One vector is turned by the same rotation once a tick. Each row is the vector after some number of ticks, and that number follows the row.
The counts run from 0 to 705.
[ 97 120 133 129 153  67 104 128 127 114 115 138 159 112 127  95 150 137
 151  73  90 118  90 104 133 136 154 151 153 125 154 165  98 135 130  94
 157  90  96 159 129 140 109  93 172 116 134 131 123 110 129 141 150  78] : 251
[105 115 147 142 115 118 149 134 131 124 120 114 160 152 107  65 117  95
 117 133 129 119 119 133 112 188  95 125 181 149  90 111 118 143 101 152
  95 124 127 154 167 141 132 165 120 123 120 102 175 114  86 125 199 149] : 198
[105 114 127 149 124 146 135 129  93 129  88 119  98 153 157  77  97 123
 119 110 137 121 130  68 150 162  89 113 132 123 130 129 163 163  99  94
  69 145 152 150 182 110 149 134 126 122 119 131 172 102  80 137 171 119] : 236
[ 84 177  86 123 167 143 124 166 101 143 169 138  91  72 103 107 146 123
 157  91  95 159  87 140 113 111 103 113 134 137 131 170 130 121 123 146
 159 147 149 113 123 168 127  90 131  91 144 158 136 113 137 127 154 106] : 704
[ 94 121 154 150 118  85 115 120 129 123 123 121 155 113 125  70 176 141
 143  97  94 110 111  99 110 146 145 166 120 124 156 134 130 141 141  84
 149 132  96 178 138 122 121  89 132 124  93  88 134 131  90 148 164  71] : 646
[109  89 137 100 187 148 116 167 127 108 106 174 145  98  94  90 157 107
 134  83 134 120  80 136 121 107 147 108 166 126 137 177 143  98 124 142
 133 114 113 129 144 160 129 107 163  64 124 122 129 140 100 144 144 111] : 72
[ 98 116 115 146 160  95 165 150 126 133  78 117 142 188 142 154  94 100
 118  99  74 129 107  77 160 139 176 138 151 151 130 101  95 110 101 120
  90  59 149 138 136 132 110 118 130 118 118 133 118 103 128 145 160 109] : 157
[103 127 118 110 198  89 147 140 118 133  84 142 126 139 123 133 138 112
 157  71  81 109  91  87 145 150 156 134 151 140 146 128  98  93 128 107
 113  71 153 112 146 162  97  98 139  98 128 131 130 126 119 160 151 122] : 245
[ 94 188 132 132 126 112 123 134 121 161 142 111 140 102  99  92 135 128
 135 142  85 136 122 134 120  96 131 133 108 164 142 119 118 149  95 107
 158 148 113 164 144 115 184  87 108  96  89 110 107 115 131  83 175  67] : 259
[ 79 188  94 146 135 138 152 152 108 178 144 115  94  82  96 100 157 122
 139 114  93 136 116 127 122 101  89 134 103 155 132 125 137 114 119 143
 165 167 168 132 137 134 133  86  82  83 122 110 139 143 114 118 184 103] : 309
[ 81 109  90 179  90 161 110 170 149 115 154 134 109 116 148 107 149 140
 121 102  77 117  77 116 103 134 155 136 136 112 120 186 131 120 151 158
 148 131 132 135  97 129  87 114 151 124 139 137 151 133 115 201 150 114] : 46
[ 95 182  89 138 116 154 131 148 149 132 184 120 104 146 136 127  92 115
 148 130  75 140 109 135 108 146 158  81 147 182 132 135  76 137 126 153
 131 107 153 123 113 137 144 158  92 131 117 157 136 102 177 130 173 147] : 311
[103 100 126 113 185 157 131 151  99 127 105 176 116 125 112 106 115 107
 149  81 151 115 101 123 137 159 110 104 178 135 122 159 131 123 114 141
  83 108 173 114 177 160 125 136 140  83 152 130 177 125 102 149 158 158] : 632
[ 78 107 128 192 105 138 130 167 149 143 125 123 140 112 108 102 162 136
 120 120  78 112 100 128 103 117 156 167 124 119 115 163 137 114 129 154
 154 133 134 154 124 112 102  94 131 104 112  85 144 154  94 183 165 100] : 563
[106 117 119 110 158 148 112 165 120 133  93 154 131 104  82  98 149 107
 151 102 120 108  75 136 130 140 104 145 184 128 103 172 113 114 107 155
 109 111 139 113 174 155 125 134 152  58 148 118 153 132  92 127 159 151] : 116
[107 134  96 121 183 150 172 167 116 134 115 120 116 147 133 123 135  60
 127  94 103 134  87 105 116 124 148  81 145 149 138 119 129  78 134 138
 117  83 150 109 115 177 121 138  93  76 109 136 119 119 125 144 157 139] : 150
[121 111 173 106 121 126 109 137 119 115 123 159 165 129  98  55 124 131
 136 134 146 103 114 145 102 155 122 112 158 148 129 156 129 164  91 101
 102 136  95 154 183 123 180 125 145 116  89  92 148 115  91 107 183 115] : 32
[102 145 102 157  99 143 111 151 155 111 165 148 129 176 147 132  88 152
 152 137  76 148 103 123  98 147 199 102 139 163 141 160  87 154 110 133
 116  99 128 119 106 116 155 120 138 164  94 148 125  96 175 152 176 118] : 611
[101  72 106 160 108 168 150 142 140 130 138 139 135 188 183 108  83  90
  78  91 108 133 120 115 141 133 160  88 151 127 134 128 140 150 118 117
  95 120 151 179 116 117 133 173 120 101 118 142 149 125 135 176 160 109] : 63
[ 93 110 138 159 133  78 132 155 147 117  89 109 156 148 123 106 155 130
 141 125  71 122  91  86 112 142 190 166 129 130 121 150 107 100 117 134
 142  88  92 136 124 119  87  75 150 140 103 111 101 108 114 148 172  81] : 296
[ 95 145 130 147 144  67 126 131 120 146  82 123 146 129 121 119 123 144
 142 108  64 140 112  88 150 117 152 175 125 133 144 124 100 142  99  94
 136 107 109 156 154 118 123  65 163 126 113 130 115 105 115 119 160  57] : 252
[ 86 136  91 156  68 173 102 128 127 142 161 135 106 111 164  65 130 150
 125  95 104 121 121 102 113 128  99 121 120 120 140 170 144 174 130 113
 130 170 129 187 127 110 148 133 124 113 137 148 171 115 102 160 165  98] : 485
[106 137 121 107 195 115 156 154 110  76 146 136 127 136 141 102 120  89
 133  86 110 167  96 114 113 147 151  66 132 137 160 136 154 110 117 115
 131 108 104 117  95 182 124 103 139 128 106 163 102  88 141 109 160  93] : 322
[113 165 109 120 112 143  94 126 117 141 155 145 108 144 141 114 106 170
 197 125  99 108 103 104 102 162 149 101 141 180 149 156  79 156 123 101
 108 109 137 110 153 126 181 119 121 160 108 139 147 112 135 130 174 156] : 261
[112 146 119  97 141 145 106 142 118 156 135 157 152 118  92  99 115  97
 137 128 110 128 114 159 122  84 149 103 146 164 144 149  97 158  89 108
 130 120 119 158 165 124 206 127 123  55 100 124 120 131 144  91 161 111] : 687
[110 138 128 148 139 172 133 165 133 139 165 180 119 141 100 130 107 151
 148 136 134 149 117 152 106 105 179  93 111 176 145 144 127 144  91 129
 115 135 177 119 145 104 181  92  99 118  78  99 129 153 147 144 180 110] : 88
[ 97 136  76 151 116 162 115 153 103 134 125 141  77 153 173 129  91 156
 149 100  98 143 103  74 129 155 130 102 135 137 138 171 123 155 123 123
  85 111 168 109 140 116 137 126 143 146 142 176 162  97 127 152 156 136] : 140
[115  87 126 159 107 169 147 169 137 140  99 118 142 176 139  98  89  72
  73 152 115 142 128 119 137 122 145 115 137 118  97 131 149 145  82 145
  89 137 138 159 152 117 156 160 126  77 115 136 133 104 106 115 175 107] : 458
[100 152  75 132 103 179 120 143 133 142 163 122  99 167 169 122  89  98
 120 118  83 137  97 106 116 158 125  73 155 158 126 150  98 143 132 136
 112 116 135 136 118 135 157 185 103 114 140 178 145  97 154 134 155 159] : 12
[111 110  96 154 130 184 129 159 135 111 167 160  99 173 168 136  72 132
 128 113 113 155 106 105 113 137 175  66 128 139 150 164 146 143 115 135
  95 120 158 115 115 120 141 133 134 153 107 160 132 100 150 163 149 113] : 184
[ 99 126 100 158 104 187 101 172 150 130 159 165  97 137 132 128 131 158
 161 116  94 118  86 128  81 141 168 114 152 146 124 187 108 125 136 159
 113 112 163  96 127 112 117 129 128 132 132 130 162 131 121 189 162 158] : 45
[ 96 186 128 133 163 130 130 142  97 148 129 137 112  99 100 104 140 142
 168 124 104 148 112 116 108 105 136 119  95 170 156 144 134 131  97 108
 143 153 146 118 147 133 170  42 121 135 101 111 104 112 114 103 174  83] : 437
[ 92 129 103 164 116 144 123 140 102 116 127 126  92 113 165  82 142 159
 125  88 113 136 109  65 112 148 122 126  93 108 164 160 183 141 130 102
 133 154 132 152 122 127 122  75 144 153 114 129 149 105  86 164 157  72] : 8
